In the data rows, zero lies at 4.5, halfway between 4 and 5.
Here are some numbered points:
[3 7 3 5 5 3 3 5 6 2 7 4] 0
[6 5 2 4 4 4 5 7 7 6 1 4] 1
[5 2 2 7 1 7 3 5 2 5 6 2] 2
[3 3 2 7 1 5 3 4 3 5 8 3] 3
[4 4 5 3 5 2 4 6 0 2 9 6] 4
[5 3 7 4 4 3 5 1 7 6 2 4] 5
[6 2 4 4 1 4 6 0 9 8 4 4] 6
[6 5 2 7 3 8 3 6 2 7 4 4] 7
[3 0 0 9 0 6 4 2 4 7 9 3] 8
[7 5 5 5 3 3 6 1 6 5 4 2] 9
[7 5 5 6 4 3 5 2 6 5 2 3] 10
[7 6 9 3 7 4 4 4 7 7 0 5] 11
[4 5 5 4 8 5 4 6 3 6 5 5] 12
[5 5 7 2 5 5 5 2 7 4 0 2] 13
[5 3 2 7 3 6 4 4 4 6 8 2] 14
[7 5 3 5 4 4 4 6 7 6 2 4] 15
[1 5 2 4 2 6 4 3 6 5 4 7] 16
[6 5 5 5 6 4 5 5 5 2 6 0] 17
[7 6 3 5 4 4 5 7 6 7 1 5] 18
[4 3 4 5 2 3 6 5 4 2 5 7] 19
[3 5 3 4 5 6 4 4 4 7 7 3] 20
[5 3 2 7 4 5 6 4 3 6 7 2] 21
[4 2 1 7 1 7 4 4 3 7 7 4] 22
[5 5 5 3 5 1 5 6 3 0 7 4] 23
[4 4 4 5 5 4 4 4 7 6 4 6] 24
[6 6 9 2 5 4 5 2 4 2 3 1] 25
[5 4 3 6 3 7 4 5 3 4 5 1] 26
[3 5 3 5 4 5 4 4 6 4 5 5] 27
[5 4 4 3 4 4 5 6 4 3 4 4] 28
[2 4 6 4 3 5 2 4 5 4 5 7] 29
[4 7 4 4 7 4 4 6 2 4 6 6] 30
[4 6 5 4 6 4 5 6 4 2 6 5] 31
[7 5 6 4 6 3 4 7 6 4 1 5] 32
[5 5 3 6 5 6 6 6 3 5 5 1] 33
[5 4 7 2 6 1 4 6 6 0 3 6] 34
[5 6 8 2 8 5 4 3 4 7 0 6] 35
[4 3 3 6 2 5 4 5 3 5 6 5] 36
[3 5 4 5 4 5 4 6 2 4 7 3] 37
[6 3 2 7 3 5 5 4 4 5 8 2] 38
[4 4 3 7 4 5 6 4 4 3 6 5] 39
[3 6 7 2 5 5 5 1 7 4 0 9] 40
[3 6 6 3 4 5 5 1 7 4 1 8] 41
[5 4 5 4 4 3 5 5 4 2 5 6] 42
[2 4 3 4 4 7 3 6 2 6 6 6] 43
[2 5 6 4 5 5 2 6 5 4 3 7] 44
[2 5 4 4 4 4 2 6 1 4 7 5] 45
[3 4 1 5 4 5 5 3 5 7 7 4] 46
[4 6 9 1 6 2 4 6 7 0 3 9] 47
[4 5 2 7 5 5 4 5 4 5 5 5] 48
[5 4 5 4 3 5 6 1 7 6 2 4] 49
[1 5 5 3 2 6 3 5 6 4 4 7] 50
[1 5 3 6 2 7 3 4 3 3 5 7] 51
[6 7 6 4 6 4 5 3 5 5 2 5] 52
[4 3 6 4 4 5 2 5 5 4 4 2] 53
[4 7 3 5 7 5 4 6 2 5 6 7] 54
[4 5 3 6 5 5 5 4 5 4 5 3] 55
[4 5 2 6 2 7 2 5 5 8 3 4] 56
[4 5 9 2 6 4 5 1 8 3 0 8] 57
[4 6 3 5 6 4 4 5 3 5 8 4] 58
[6 6 4 5 5 3 5 6 4 2 6 3] 59
[6 5 5 3 5 2 5 5 5 1 6 0] 60
[6 4 5 4 4 2 4 6 7 6 3 5] 61
[6 5 4 3 4 1 5 5 4 0 7 2] 62
[7 5 2 4 5 5 5 7 5 5 2 5] 63
[2 4 5 5 3 5 3 4 6 5 4 6] 64
[2 6 7 4 6 4 4 5 7 4 2 9] 65
[5 4 4 6 4 5 6 5 3 3 7 4] 66
[4 5 8 2 6 2 4 6 6 1 3 9] 67
[5 6 5 4 4 3 5 5 4 2 7 4] 68
[4 5 5 5 5 6 3 7 5 6 1 5] 69
[4 4 7 4 8 5 5 7 6 2 3 3] 70
[4 4 9 2 7 5 5 3 3 5 1 7] 71
[4 4 4 3 5 3 5 5 2 6 5 7] 72
[6 5 3 5 5 5 5 7 5 6 3 3] 73
[3 5 4 4 4 4 5 3 7 5 3 7] 74
[2 4 7 3 6 6 2 7 0 6 5 8] 75
[3 5 8 2 6 5 6 1 3 6 1 8] 76
[5 4 3 6 6 6 4 6 1 6 7 4] 77
[5 4 5 5 3 4 6 0 5 5 4 6] 78
[2 5 6 4 5 5 2 6 5 5 3 6] 79
[3 3 3 5 4 5 5 4 5 7 6 6] 80
[4 5 8 2 6 2 4 5 6 1 2 8] 81
[4 6 8 3 6 3 5 3 5 1 3 6] 82
[4 5 7 3 6 4 5 2 1 5 5 7] 83
[3 4 7 4 9 5 4 7 1 5 5 9] 84
[5 5 4 6 5 6 4 6 7 7 2 6] 85
[5 4 5 3 3 5 5 2 5 6 4 4] 86
[5 6 3 6 3 3 5 5 5 4 7 2] 87
[4 4 4 5 6 5 5 7 0 6 7 7] 88
[5 3 5 4 1 4 7 0 7 7 3 4] 89
[6 7 6 4 7 4 5 3 3 5 4 4] 90
[3 3 2 4 3 7 3 5 5 6 4 3] 91
[4 4 3 5 6 6 5 5 4 6 5 2] 92
[6 2 2 6 3 3 5 5 4 3 6 5] 93
[6 4 5 4 4 3 5 5 4 1 7 0] 94
[6 6 8 2 6 4 6 3 4 1 4 2] 95
[2 3 3 6 3 7 4 5 0 5 7 6] 96
[4 5 7 3 7 4 3 5 5 4 4 6] 97
[5 4 4 5 3 3 6 6 4 2 4 8] 98
[5 6 3 6 4 5 4 4 4 4 4 5] 99
[2 6 4 5 5 5 4 3 6 5 4 6] 100
[5 6 5 4 4 3 5 5 5 1 6 3] 101
[7 5 5 6 5 6 6 3 3 7 0 5] 102
[5 6 4 3 5 2 4 7 3 1 5 5] 103
[4 5 6 4 8 5 4 6 2 6 5 5] 104
[3 6 5 3 4 5 3 6 4 1 6 4] 105
[3 4 5 2 4 4 5 6 3 3 5 7] 106
[6 7 3 6 7 3 4 8 4 5 4 4] 107
[4 5 7 3 7 3 5 4 1 5 5 7] 108
[4 3 2 5 4 5 5 5 4 6 6 6] 109
[5 4 2 8 3 8 3 6 2 8 3 4] 110
[5 4 3 6 5 6 5 5 4 3 6 1] 111
[4 5 2 5 3 4 3 5 2 5 9 4] 112
[6 6 7 3 5 4 4 3 4 3 3 2] 113
[4 5 5 4 5 5 2 6 5 5 2 6] 114
[4 2 3 5 3 3 6 5 1 5 7 6] 115
[4 5 6 3 5 5 3 5 3 2 5 1] 116
[4 4 7 3 5 2 4 6 5 1 4 8] 117
[3 4 4 6 6 6 5 6 0 6 8 6] 118
[1 4 7 4 4 5 2 4 6 3 3 8] 119
[4 5 9 1 8 4 5 3 3 6 1 8] 120
[3 4 6 3 5 5 3 6 1 5 6 7] 121
[6 5 3 4 5 4 5 6 7 5 2 5] 122
[3 4 4 6 5 5 5 4 5 4 6 6] 123
[7 6 5 5 8 5 4 8 6 6 0 6] 124
[6 3 4 5 3 4 5 5 4 2 5 3] 125
[6 3 4 4 3 1 5 5 5 1 7 2] 126
[3 4 5 3 5 4 4 5 3 5 5 8] 127
[3 5 5 5 5 4 4 5 6 5 3 8] 128
[5 5 3 6 4 7 4 5 2 6 3 5] 129
[5 4 3 5 4 4 4 3 5 4 7 0] 130
[5 3 3 6 1 0 5 3 5 3 9 3] 131
[1 5 7 3 4 5 2 5 6 3 2 8] 132
[3 6 3 6 5 5 4 4 3 4 6 6] 133
[2 2 2 7 1 8 4 5 0 8 9 6] 134
[4 2 2 4 0 2 6 2 7 5 6 4] 135
[5 5 4 3 6 5 4 5 7 4 4 0] 136
[7 5 3 4 4 4 5 6 7 6 2 3] 137
[5 2 0 9 1 6 7 2 5 7 9 2] 138
[4 6 4 5 7 6 4 6 6 8 3 4] 139
[6 4 7 4 4 3 5 2 7 7 1 5] 140
[3 5 7 2 6 2 3 5 8 0 2 9] 141
[5 5 5 2 6 2 5 7 1 2 8 5] 142
[3 5 4 6 5 6 5 6 4 4 5 8] 143
[6 4 4 5 4 3 6 2 5 6 5 2] 144
[4 3 6 4 4 5 4 4 6 4 5 2] 145
[7 7 6 5 6 4 5 3 5 5 0 3] 146
[3 5 7 2 6 3 4 6 6 2 4 9] 147
[5 5 7 3 7 4 5 7 5 2 3 4] 148
[3 4 5 6 5 4 5 3 6 6 5 7] 149
[3 5 6 3 6 3 5 5 1 2 6 7] 150
[2 5 6 4 5 5 2 6 3 4 4 6] 151
[4 4 6 3 5 3 4 6 3 4 5 7] 152
[4 5 6 3 4 4 4 6 3 1 6 2] 153
[4 6 3 6 6 5 4 6 1 5 9 4] 154
[3 5 5 3 3 5 5 0 7 4 2 7] 155
[4 3 7 4 4 4 5 2 7 6 2 6] 156
[4 6 4 4 4 5 3 6 4 2 6 4] 157
[6 5 8 3 6 4 6 3 4 2 3 2] 158
[4 3 7 3 4 2 5 5 6 2 3 7] 159
[6 4 5 2 4 4 5 5 6 2 4 2] 160
[6 5 7 2 7 3 5 6 6 1 2 4] 161
[5 5 4 4 7 6 5 5 5 7 4 2] 162
[5 2 7 5 3 3 5 0 8 7 2 5] 163
[5 7 5 4 6 2 4 6 6 1 5 5] 164
[6 5 4 6 6 5 4 6 6 8 3 2] 165
[5 3 4 7 5 5 6 5 4 2 6 4] 166
[4 5 2 6 4 6 4 5 3 4 7 5] 167
[7 5 6 4 6 3 3 8 6 5 0 5] 168
[4 4 1 5 2 5 5 2 8 7 5 3] 169
[6 4 3 5 4 3 5 6 4 4 6 5] 170
[5 5 6 5 8 5 4 7 4 6 2 7] 171
[3 2 2 7 2 8 3 5 0 6 8 5] 172
[5 6 6 4 7 5 4 6 5 5 1 6] 173
[4 6 4 4 4 2 4 5 6 1 5 6] 174
[4 6 3 7 4 2 4 4 6 3 7 6] 175
[3 4 4 5 2 6 4 5 3 3 5 7] 176
[7 6 8 3 7 5 4 4 6 7 0 5] 177
[6 2 4 6 2 5 7 1 4 7 5 5] 178
[1 4 4 5 3 6 4 4 3 2 5 7] 179
[3 4 8 2 6 5 4 3 3 6 2 7] 180
[5 6 3 5 5 4 4 3 5 3 7 0] 181
[3 6 3 4 5 5 5 4 6 5 3 7] 182
[6 4 7 3 7 5 5 6 6 3 3 0] 183
[6 5 3 6 6 4 4 4 5 4 8 0] 184
[2 4 4 4 4 7 3 6 2 6 5 7] 185
[4 5 8 2 5 6 3 6 5 3 3 2] 186
[3 3 5 3 3 7 4 4 6 5 4 1] 187
[7 5 6 3 5 1 6 6 5 0 7 1] 188
[6 4 7 2 5 5 6 1 7 4 0 2] 189
[6 5 8 1 5 6 6 2 6 3 0 1] 190
[5 5 7 4 7 4 4 5 6 2 4 1] 191
[6 4 5 4 3 1 5 6 6 1 8 2] 192
[6 2 7 2 5 2 5 6 6 1 4 3] 193
[7 4 4 5 3 5 5 6 4 3 4 2] 194
[6 3 2 6 2 4 6 4 5 5 6 3] 195
[6 3 4 4 3 1 5 4 4 3 8 3] 196
[2 5 4 4 3 7 2 5 4 6 3 7] 197
[6 3 4 6 3 4 6 5 3 2 7 2] 198
[4 6 5 4 6 5 4 5 6 4 2 6] 199
[6 3 5 4 5 4 6 6 3 3 5 5] 200
[6 6 6 3 5 3 4 7 6 4 0 5] 201
[6 4 4 4 4 4 5 5 7 5 3 4] 202
[3 4 5 1 5 4 5 6 3 4 6 8] 203
[5 4 3 5 2 3 5 5 4 3 5 6] 204
[7 4 6 4 7 2 4 7 6 5 1 5] 205
[3 5 4 4 5 6 3 6 1 5 7 4] 206
[4 2 2 6 3 3 5 2 8 8 7 3] 207
[6 6 3 4 6 3 5 5 5 3 7 0] 208
[2 2 1 6 0 6 4 3 6 8 6 4] 209
[4 4 5 5 4 4 6 6 2 1 6 6] 210
[6 4 4 3 3 3 5 6 6 4 4 4] 211
[6 5 4 5 3 4 5 2 5 5 5 3] 212
[4 6 2 5 5 5 4 4 7 6 3 5] 213
[3 3 1 6 1 4 4 4 2 5 9 3] 214
Which three points above are nearest to each new point by angle? Their numbers follow each, nearest first.
[6 7 5 4 5 2 4 6 5 1 5 5] 164 103 174
[4 3 5 5 5 4 5 5 5 5 5 5] 149 80 123
[5 4 4 4 4 1 4 6 2 3 8 5] 4 142 23
[4 3 4 6 3 4 4 4 7 6 5 6] 24 207 149
[3 5 4 6 5 6 4 5 3 2 5 8] 143 179 176
[5 2 3 5 1 3 6 2 7 5 5 4] 135 6 89
[3 5 5 4 5 6 1 6 5 6 1 7] 114 79 69
[3 5 7 3 8 5 4 6 2 7 4 9] 84 75 104
[5 1 1 5 0 2 6 2 8 6 7 4] 135 207 195
[4 3 4 6 4 4 5 3 6 7 6 5] 207 80 149
[4 6 7 3 7 4 4 4 2 6 4 6] 108 120 83
[1 4 6 4 4 5 2 4 4 4 5 7] 29 119 151
[5 5 3 6 2 4 4 4 5 5 6 2] 87 38 130
[5 6 5 5 7 5 4 8 6 7 1 6] 124 173 171
[5 3 5 3 3 5 6 1 7 6 2 4] 49 89 86
[5 5 8 2 6 4 5 2 7 4 0 8] 57 40 41
[3 5 5 4 4 5 3 5 5 3 5 4] 105 157 153
[7 5 5 3 5 2 6 6 5 0 5 2] 188 60 62
[5 7 3 6 4 6 2 7 2 6 4 3] 7 110 129
[3 6 3 5 5 6 2 6 1 6 6 3] 206 37 77
[4 6 3 7 6 6 5 6 4 5 3 7] 143 48 54
[7 5 5 5 3 2 6 1 6 5 5 2] 9 212 144
[5 5 3 4 5 5 5 3 7 5 4 0] 136 130 181
[5 2 3 6 3 3 5 3 7 8 6 3] 207 169 6
[4 4 7 3 5 6 2 6 4 3 3 2] 186 53 116
[6 5 4 6 6 5 4 6 6 7 2 3] 165 73 139
[6 6 4 5 5 4 5 7 4 3 5 2] 59 17 208
[5 6 4 5 8 5 4 7 6 8 2 4] 139 124 165
[4 4 4 5 4 6 3 6 5 7 2 5] 69 85 56
[5 6 4 4 5 6 5 5 6 3 3 4] 199 122 136
[4 7 3 6 4 3 5 4 6 3 7 6] 175 0 174
[4 3 3 6 4 3 4 3 7 6 6 3] 207 169 135
[5 5 3 3 5 6 5 4 6 5 5 1] 136 162 130
[7 8 2 7 6 4 4 7 5 6 3 4] 107 73 18
[5 3 2 6 2 1 5 5 5 3 7 3] 131 196 93
[4 5 3 5 4 7 3 4 5 8 2 5] 56 85 110
[3 5 3 6 3 6 3 5 3 4 5 6] 51 176 96
[5 4 2 7 2 2 5 3 6 4 8 2] 131 87 195
[6 7 2 6 7 5 4 6 4 6 5 2] 107 33 73
[6 4 7 4 5 5 6 3 3 3 4 3] 158 95 25
[5 5 4 3 4 5 5 3 7 4 4 1] 136 160 187
[1 5 3 6 3 7 4 5 2 3 5 7] 51 179 176
[4 4 5 6 4 6 6 5 3 4 5 4] 66 166 39
[4 5 5 5 6 5 4 4 6 4 4 5] 199 65 100
[4 7 2 6 5 5 2 6 4 5 5 4] 48 107 99
[5 6 4 5 7 6 3 7 5 8 2 3] 139 165 162
[3 5 4 6 4 5 5 5 4 3 5 8] 143 179 176
[4 5 5 3 5 6 6 1 5 7 3 7] 76 41 40
[6 3 5 4 5 2 5 6 6 5 4 5] 61 205 211
[4 3 7 2 6 3 4 6 1 3 5 8] 152 150 108
[6 5 2 7 5 6 5 5 2 6 5 1] 33 21 26
[4 3 6 4 4 5 2 5 5 4 4 2] 53 145 186
[5 5 4 6 7 5 4 6 7 7 1 6] 85 124 139
[5 4 4 3 4 5 4 4 6 4 4 0] 136 187 145
[4 4 1 6 4 5 5 3 5 7 6 4] 46 138 169
[5 4 5 4 3 2 5 6 5 2 7 3] 192 126 62
[6 5 8 2 5 4 5 2 5 2 4 1] 25 95 158
[4 6 3 5 6 4 4 6 3 5 8 4] 58 154 112
[6 5 2 7 5 6 5 6 4 6 5 1] 33 92 111
[7 5 6 6 5 7 6 3 4 6 0 5] 102 146 177
[4 3 4 5 4 4 5 6 2 2 6 8] 210 98 19
[8 5 4 6 5 6 6 3 4 7 0 4] 102 146 10
[2 7 6 4 5 5 5 4 7 4 3 7] 65 41 40
[3 5 5 3 4 3 5 4 7 3 4 7] 141 74 147
[6 3 2 6 4 6 6 5 3 3 7 0] 111 198 26
[5 6 8 3 6 4 5 4 6 3 0 7] 57 81 40
[3 6 4 5 5 6 4 4 6 5 4 5] 100 213 182
[8 4 4 6 4 4 5 6 4 5 4 3] 194 73 15
[5 5 2 8 5 6 5 5 3 6 5 4] 48 110 7
[6 5 4 5 7 5 4 6 6 7 2 5] 124 139 85
[7 1 4 6 2 4 7 0 5 7 5 3] 178 144 6
[5 3 3 6 4 3 5 3 7 8 6 3] 207 169 144
[5 2 3 6 3 3 5 4 6 7 6 3] 207 195 138
[4 5 7 4 8 5 3 7 5 6 2 8] 171 173 97
[3 7 8 2 5 3 3 1 6 1 3 8] 82 57 81
[5 3 3 6 3 3 4 2 8 8 6 2] 207 169 6
[4 2 4 5 4 4 6 6 0 4 9 7] 115 88 118
[6 3 5 4 4 4 6 6 3 4 5 4] 200 198 28
[7 6 2 5 4 2 5 6 5 4 6 4] 170 59 87
[2 4 6 3 6 6 3 7 1 5 4 7] 75 121 151
[4 5 4 3 5 5 5 5 6 5 4 2] 136 162 187
[2 5 7 3 6 4 4 4 7 4 3 7] 65 132 57
[4 5 7 4 8 5 4 7 3 5 4 7] 84 171 104
[5 5 5 3 6 3 5 8 1 3 7 6] 142 4 150
[6 3 5 4 4 2 5 5 6 5 4 5] 61 211 202
[4 4 4 7 3 7 3 6 3 7 4 5] 110 7 129
[4 4 5 3 5 4 5 5 4 4 5 7] 203 127 106
[5 3 2 6 3 3 5 3 8 8 6 2] 207 169 6
[7 4 4 6 3 4 5 7 3 3 4 2] 194 125 198
[4 5 2 5 4 7 3 5 4 9 3 5] 56 110 7
[4 4 4 7 4 5 5 4 4 3 5 6] 39 123 166
[6 4 3 5 3 2 5 6 4 3 6 4] 170 126 93
[3 3 3 6 1 6 4 3 5 7 6 4] 209 8 22
[7 5 4 6 7 5 4 6 7 8 1 2] 165 73 15
[5 4 6 3 5 6 5 3 5 4 2 1] 190 13 189
[4 2 6 3 6 2 4 6 2 4 5 8] 152 127 72
[2 2 2 6 0 6 4 2 5 8 7 4] 209 8 22
[4 5 4 7 5 5 5 6 4 4 5 9] 143 98 123
[5 5 4 4 6 6 5 4 6 4 4 4] 136 162 189
[4 5 2 6 2 7 3 5 5 7 4 4] 56 110 7
[4 6 6 4 6 5 4 5 6 4 3 5] 199 173 65
[4 3 4 6 3 7 4 5 2 5 6 4] 172 134 96
[5 2 6 4 3 1 4 4 7 4 5 6] 159 61 163
[5 3 0 9 2 5 6 3 4 7 8 2] 138 21 38
[4 4 4 4 6 6 5 3 7 5 4 0] 136 187 162
[4 6 4 3 5 5 5 4 7 3 4 0] 136 181 160
[4 5 1 6 3 5 5 3 8 7 5 4] 169 207 213
[5 5 5 4 5 2 5 6 3 1 6 3] 23 62 188
[7 3 3 6 4 5 4 6 1 5 5 4] 77 7 2
[4 5 3 6 4 3 4 4 4 5 6 5] 175 112 214
[3 6 9 2 7 3 4 2 7 2 0 9] 57 40 81
[6 5 7 3 6 3 5 6 6 1 4 4] 161 148 34
[6 3 3 6 6 5 3 4 7 9 4 3] 165 139 162
[5 6 8 2 7 3 5 4 1 4 4 6] 108 83 120
[5 2 6 4 4 3 5 5 6 4 5 4] 193 159 192
[4 6 9 2 6 4 5 3 7 2 0 8] 57 40 81
[3 4 2 5 3 6 4 2 7 6 5 4] 169 209 46
[4 7 3 6 4 3 5 5 6 4 5 5] 175 0 174
[4 4 1 6 3 5 4 2 8 7 5 2] 169 207 209
[5 7 4 5 6 5 5 6 5 5 4 5] 107 124 139
[3 4 3 6 2 4 3 3 5 4 7 3] 3 214 8
[5 3 7 5 4 6 6 4 1 4 4 6] 83 71 108
[3 5 7 4 6 4 4 5 7 3 3 9] 65 147 141
[4 2 5 4 4 3 5 5 4 5 6 6] 115 152 72
[6 4 6 5 6 5 4 5 6 4 4 1] 183 191 136
[2 8 4 5 6 3 4 4 6 2 6 4] 0 164 174
[3 3 5 6 5 3 5 4 6 7 6 6] 149 80 24
[2 5 3 4 3 7 3 5 5 7 3 6] 197 56 16
[4 4 6 3 5 4 4 3 2 5 5 7] 83 108 127
[4 3 5 4 3 4 3 4 5 5 5 5] 29 64 135
[4 4 1 6 3 2 5 3 6 4 8 3] 131 87 195
[5 5 3 3 5 5 5 4 6 5 5 0] 136 130 208
[5 4 4 3 4 3 5 5 5 4 5 4] 211 126 192
[4 6 2 4 6 6 4 5 3 7 6 4] 20 77 58
[4 4 1 5 5 6 5 3 4 8 7 4] 46 20 80
[5 7 2 6 6 4 4 6 4 6 7 3] 58 154 107
[6 4 4 6 4 6 5 3 4 5 2 5] 102 129 10
[8 4 3 6 4 4 5 6 3 4 5 3] 194 170 198
[4 5 2 7 4 5 5 6 4 5 5 7] 48 143 109
[4 4 2 7 2 2 5 4 6 4 8 3] 131 87 195
[3 6 4 6 5 5 5 5 4 2 5 8] 143 133 179
[7 0 2 7 0 3 7 2 4 5 8 3] 195 138 38
[5 5 4 3 5 5 5 4 6 3 5 0] 136 17 208
[3 3 2 6 3 5 5 3 6 7 6 6] 80 209 46
[7 7 6 4 6 5 5 3 5 5 0 3] 146 52 177
[5 6 4 3 6 3 4 5 5 1 6 1] 60 208 17
[6 3 6 4 4 5 7 1 4 4 3 3] 189 9 190
[4 4 2 7 7 7 5 5 0 7 8 4] 77 118 154
[5 5 4 4 6 6 5 5 4 5 4 2] 162 92 33
[7 4 5 4 6 2 4 7 6 5 2 5] 205 32 168
[5 4 2 7 6 7 5 6 0 7 7 3] 77 118 154
[4 5 9 1 6 4 5 2 7 2 0 7] 57 40 82
[4 5 7 6 3 5 6 1 5 4 3 7] 78 41 155
[4 6 3 7 5 6 5 5 4 5 5 6] 48 133 143
[3 4 2 5 2 7 3 5 5 8 4 4] 56 91 209
[2 1 2 5 0 5 4 3 6 7 6 3] 209 8 135
[6 8 3 6 6 4 4 7 4 5 3 5] 107 124 18
[4 6 6 3 4 2 4 4 6 1 5 6] 174 47 141
[2 4 4 6 2 6 3 5 2 3 6 8] 176 51 179
[4 7 4 5 5 4 5 6 5 1 7 6] 31 0 164
[4 4 3 5 4 5 5 3 7 7 3 4] 169 6 213
[6 4 7 3 4 4 5 2 5 3 4 2] 25 158 113
[6 4 4 5 6 4 4 5 6 7 4 3] 165 162 15
[4 5 6 3 5 3 4 7 3 2 7 5] 142 4 23
[5 5 6 3 5 6 3 6 5 5 2 3] 186 69 177
[4 5 5 5 7 6 3 6 6 7 2 4] 139 69 85
[6 5 5 6 6 6 5 4 4 7 0 5] 102 146 177
[3 4 6 5 7 4 4 6 4 5 4 7] 84 171 97
[5 7 2 6 4 3 5 5 6 5 6 5] 175 87 0
[3 5 8 3 5 5 3 6 5 2 4 3] 186 116 191
[6 4 4 6 3 5 6 3 4 5 4 4] 178 212 195
[4 4 6 3 5 4 6 2 4 5 3 7] 76 120 71
[4 4 2 7 6 6 5 6 0 7 8 4] 77 118 154
[5 5 9 2 8 5 4 4 4 6 0 6] 35 71 120
[5 4 6 5 3 5 6 0 5 4 3 7] 78 155 41
[3 6 4 6 4 6 5 5 4 2 6 9] 143 179 176
[4 6 2 5 4 7 2 5 6 8 2 4] 56 213 139
[5 4 5 4 5 3 6 3 3 6 6 4] 144 83 178
[5 3 7 1 7 3 4 8 2 3 4 8] 152 203 84
[4 5 6 3 4 4 4 5 4 1 5 3] 153 105 116
[5 2 0 9 1 6 7 2 5 7 9 2] 138 8 38
[3 5 4 3 4 5 3 5 1 4 7 6] 45 206 121
[5 5 5 3 5 5 5 5 6 3 5 3] 160 136 183
[5 3 7 4 6 7 6 2 0 5 4 6] 83 71 76
[1 5 5 2 3 6 3 4 6 3 3 7] 50 132 119
[2 6 6 4 7 4 4 7 3 5 4 9] 84 127 75
[6 5 4 5 6 5 4 5 5 7 3 3] 165 162 139
[6 5 3 5 5 5 5 5 7 7 4 0] 165 162 136
[5 2 7 3 5 2 3 6 3 3 5 6] 152 117 34
[5 5 4 4 6 5 4 3 7 4 5 0] 136 181 130
[5 2 3 6 3 3 4 3 7 6 5 1] 207 169 144
[4 4 6 3 8 5 4 5 5 5 4 2] 183 191 70
[3 7 7 4 7 4 4 6 7 2 2 9] 65 141 147
[6 5 3 7 5 6 5 6 4 6 5 1] 33 92 111
[7 7 5 4 6 4 5 4 6 5 1 3] 146 52 177
[6 5 6 2 5 1 5 6 2 0 8 3] 23 62 142
[6 3 4 6 3 5 7 2 5 5 3 4] 178 89 49
[4 5 6 3 4 5 4 5 4 1 5 3] 153 105 116
[4 5 7 3 7 4 3 5 7 3 3 5] 97 141 81
[7 2 4 7 1 5 6 0 4 7 3 4] 178 89 78
[6 7 3 7 7 3 3 6 5 6 4 2] 107 165 73
[6 4 4 3 3 4 5 5 7 2 3 3] 160 211 202
[3 4 5 2 5 3 4 5 5 4 4 8] 147 127 203
[5 4 5 4 3 5 4 5 4 2 6 1] 94 153 116
[4 4 6 4 6 6 6 3 0 7 4 8] 83 108 76
[4 6 3 5 4 5 3 6 4 4 4 4] 157 99 7
[4 2 0 7 2 4 5 1 8 9 7 2] 207 169 138
[8 3 2 6 3 4 6 6 4 6 4 4] 195 170 73
[2 4 7 3 5 6 2 6 3 4 4 6] 151 75 44
[4 7 3 5 7 4 4 5 2 5 8 4] 58 154 30
[3 5 6 3 6 5 3 5 5 4 4 5] 97 79 44
[4 3 3 6 3 7 3 5 2 6 7 4] 172 134 22
[5 2 3 5 1 4 5 0 9 8 3 4] 6 89 169
[4 4 3 5 4 5 3 5 3 5 8 4] 112 214 154
[2 3 3 5 3 6 4 5 0 5 8 6] 96 134 172
[5 3 8 4 4 3 5 0 8 5 1 7] 156 5 163
[4 5 3 5 3 3 5 2 7 4 6 5] 135 175 169
[5 3 5 4 3 3 6 5 4 1 5 5] 42 19 210
[6 2 4 7 2 6 7 1 5 8 3 4] 178 89 6
[7 5 5 6 5 7 5 4 3 6 1 3] 102 146 129
[4 3 1 6 2 5 5 2 7 7 6 3] 169 207 209
[4 4 4 5 2 6 4 5 1 4 5 1] 26 2 37
[4 5 5 3 6 5 5 4 7 4 4 2] 136 183 191
[4 5 3 7 5 6 5 5 4 4 5 5] 48 39 167
[2 7 5 5 5 3 5 5 5 1 5 7] 174 31 164
[4 4 5 2 4 3 5 5 4 3 4 6] 106 117 159
[2 7 4 4 5 6 4 3 7 4 4 5] 100 27 182
[7 5 5 6 4 7 6 3 4 8 1 5] 102 129 146
[1 4 6 4 4 5 2 4 6 4 3 8] 119 132 29
[4 4 4 5 2 3 5 4 3 2 5 8] 19 98 204
[6 6 5 5 7 5 5 6 6 5 3 5] 124 173 171
[4 5 2 5 2 7 3 5 6 8 2 5] 56 91 85
[5 2 3 4 1 3 6 2 8 5 5 4] 135 6 89
[7 8 2 7 7 3 3 7 5 7 4 1] 107 165 73
[5 4 4 3 5 4 6 5 5 3 4 3] 160 28 60
[6 4 3 6 4 3 5 7 3 3 5 4] 170 93 59
[5 5 7 2 5 5 5 2 7 4 0 3] 13 189 190
[6 5 6 4 5 3 6 1 5 4 4 3] 9 25 158
[3 4 4 3 3 3 5 4 7 3 4 7] 74 159 141
[3 6 4 4 4 5 2 6 4 3 6 4] 157 105 45
[3 6 5 4 7 4 4 7 3 5 4 8] 84 54 171
[6 2 5 4 2 4 6 5 4 2 6 3] 125 198 126
[7 2 1 7 1 4 7 4 5 6 7 3] 195 138 38
[5 5 3 4 6 6 5 5 4 6 6 1] 92 162 33
[3 1 1 6 0 6 3 2 6 8 6 4] 209 8 22
[6 5 3 4 5 4 5 7 6 6 2 4] 1 18 122
[4 7 8 3 6 3 5 2 5 1 3 7] 82 81 47
[4 3 7 2 7 2 5 7 1 5 5 9] 152 108 84
[2 3 3 5 4 5 5 4 4 7 6 8] 80 109 149
[6 4 5 3 4 4 5 5 6 5 3 4] 202 137 211
[3 5 4 6 5 5 5 5 5 3 4 8] 143 128 123
[4 5 5 3 4 4 4 6 3 1 7 0] 153 94 116
[5 3 4 5 4 4 6 6 2 2 6 3] 198 66 125
[6 1 4 5 2 1 5 4 7 5 6 5] 135 131 207
[2 6 3 4 6 5 4 5 7 5 4 7] 182 100 128
[2 6 6 4 7 5 4 4 6 5 3 7] 65 199 128
[6 7 2 7 6 5 4 6 5 7 5 1] 165 73 33
[8 4 4 6 3 4 5 5 3 4 4 3] 194 125 198
